Rotation paths and how fast each direction turns (degrees per step)
Each turn is a multiple of 5 degrees from 10 to 175, or 0.
Each row of a path follows its step; steps can be skipped.
Path 1:
step 0: [-22  11  13  12 -47 -32  19 -21 -10 -14   4 -11 -11  23   3  47  -1  45
  19 -22  20  13  12  14   7  26 -30 -11   9  25  12  22 -33 -23  -4  -4
 -18  13   1   1 -20  19  -4 -11 -16   7 -17 -50   8 -35   0  11  -5   3
  31]
step 7: [ 28 -33   3   0  -8  11  17  10  -6 -33 -27  -2  -1  25   6  21  -2  -8
 -28 -38   4  12  -2 -48  43 -17 -22  -5  -7   1  14  27 -18 -12  10  19
   6  16  45 -18   3  17 -36   5   6 -11   8 -17  -5  35 -24 -39  -8   5
 -25]
step 13: [  1 -20   1  13 -19   8  29 -29   7  14 -26 -11   9   7  10  42 -33  14
 -13   9   5 -23  14   2  -3 -29  10  51  -7  17  -6  -4  48 -17  48 -37
  18   0 -19  21 -10  31  -9  38  11  -8  -5   6   1   9  23 -14  19   8
 -11]
step 14: [  3 -28  -6 -33   2  30 -17   4 -15 -32 -30  13  36  -8  -4 -44  33   7
  -6 -21 -30 -27  10 -17   1   6  -7 -38  27   7 -11   2  -8  25  46 -13
  11   8 -38 -20  -7   3  21  18   9  19 -11  31   1  -4  -1 -11   7  33
 -15]
step 15: [-34   0  60  18 -15  21 -16   8 -14  -1   3  -7  -2  12   5  -4   4  -6
  18   7   6   6 -42 -30  16  24  15 -16  14  39   8  37 -42 -10 -28  31
   5  39  -3   8  14   9  -9 -15  17 -11  13  -3  -2 -11 -32 -33 -14  -6
 -25]
step 18: [-27 -54   1   7  11  13 -10  33  20 -20  -9  -8 -23  21  36   8  41  26
 -28  -4  11 -10 -26  -2 -21  21  -7  17   0   7   4  -2  -1  13  22 -20
  19 -39 -23 -12  17  12  -3   7  -4   5 -40 -45   4  -1 -17  20 -34   4
  11]
step 20: [-40  33  11 -30 -35 -10  24  14 -24  -9  27  11   4  16  -7   1 -14 -40
 -11 -27  11  10 -10  15  11 -15 -21 -20  18 -17   2  19  10  -3  -5 -34
  26  24 -12   1 -15  23   3   2  28  17  30  33 -38   5  42 -20   2   1
  24]
step 25: [ 42 -15  28  -1   4   7  33  -3  16 -17  14 -37  22   7  -8  21  19  32
   7  22  -7  14 -18 -33 -13  -7   7   3   3 -23  -3  38  41  -9  47 -30
  32 -24  29  19 -21 -14  -5  11  14   4  -6  13 -17   8  27 -12  22   1
  12]
step 28: [  8   8  -6  11  26 -31   1   5 -13  11  16 -38 -14 -20  29  32 -22 -16
   8 -15  21  11   1  16  21 -24 -31   9  12  39 -22  -7  -2 -30 -10   4
  31  32 -13  27  23 -13 -21  16  18  10  40   7   3  -1  38   1  -7  21
  41]
Speeds:
[ -6  -3 -12  -2   8   4   1   1  -3   3  -1  -2   3  -2  -3   0  -3   3
   0   0 -12 -12   7   7   5   7   7  -6 -12  -4   4  -1   1   5   1   6
  -4  -1   6   6  -2   5  12   3  -6   5   3   1  10  -4  -1   1   3   4
  -2] -> 140
[ -5   8   5  -6   3   3  12   2   2  -1   4  -2  -6   5  -7   4 -13   2
   4   1  -4  -4   9   1  -5  -7   0   4   0   0  -5   1 -13   4 -10   0
   2   5  -2  -2   0   3   6   1   6  -4   3  -4  -4   4   2  12  -1  -5
  -5] -> 95
[ -3 -10   0  -3   1  -5   5   0  -3  -5   0  -1   0   0  -2  -9   5   6
   9   5   6  -2   2   3  -1  -4  12   2  -7  -3  -2   0   6  -1   8  -6
  -4  -3  -9   3  -6  -7 -10   0   4   1   5  -6   1   0  11  10   3   0
 -10] -> 90
[ -2   0   3   2  -7  -1  -5   2  -2  -6  -5  -3  11   1   3   8  -3  -4
  -1  -2  -8   0  -8  -1   3  -9   0   3 -17  -1  -3   2   5   7  -7   1
  -3  -3   7  -6  -5 -11   1  -4   8  -3   0   5  -7  -8   2   5  -5   0
   0] -> 80
[-13  -6   5   4   2   9  -5  11  -6   0  -1   1   3  -4 -11  -2   2  -2
  -4   2   5   2  -4  -2  -6   4  -6   9   7  -6   1  -1   7   5   3   0
   8   3   3   9   3   6   5   4  12  -4   4  -1  -1  -6   0   4   1   5
  -2] -> 10
[ -7  -4 -14  -3   6   1  -1  -4  -5   4   1   0   2  -8   6   8   6   6
   3  -8  -4   8   3  -2  -7  -6  -4  10  -2   1   1   2   0   1  -5   3
   3  -1  -1  -4   2  -1   0   3  -3   1  -1 -15 -11   3   1  -9   6  -1
  -6] -> 65
[  0  -2  -5   4  -4  -4   8  -3  -2  -5  -8  -3   0   5   6   3  -1  10
  -6  -4   1   4   3   9  -4  -2  -4  -8   3  -3  -1  -3  -8   9   5   4
   2   3  -5   4  -3   4  -6  -2   7  -6  10  10  -2 -10  -2 -11   3  -4
  -6] -> 55
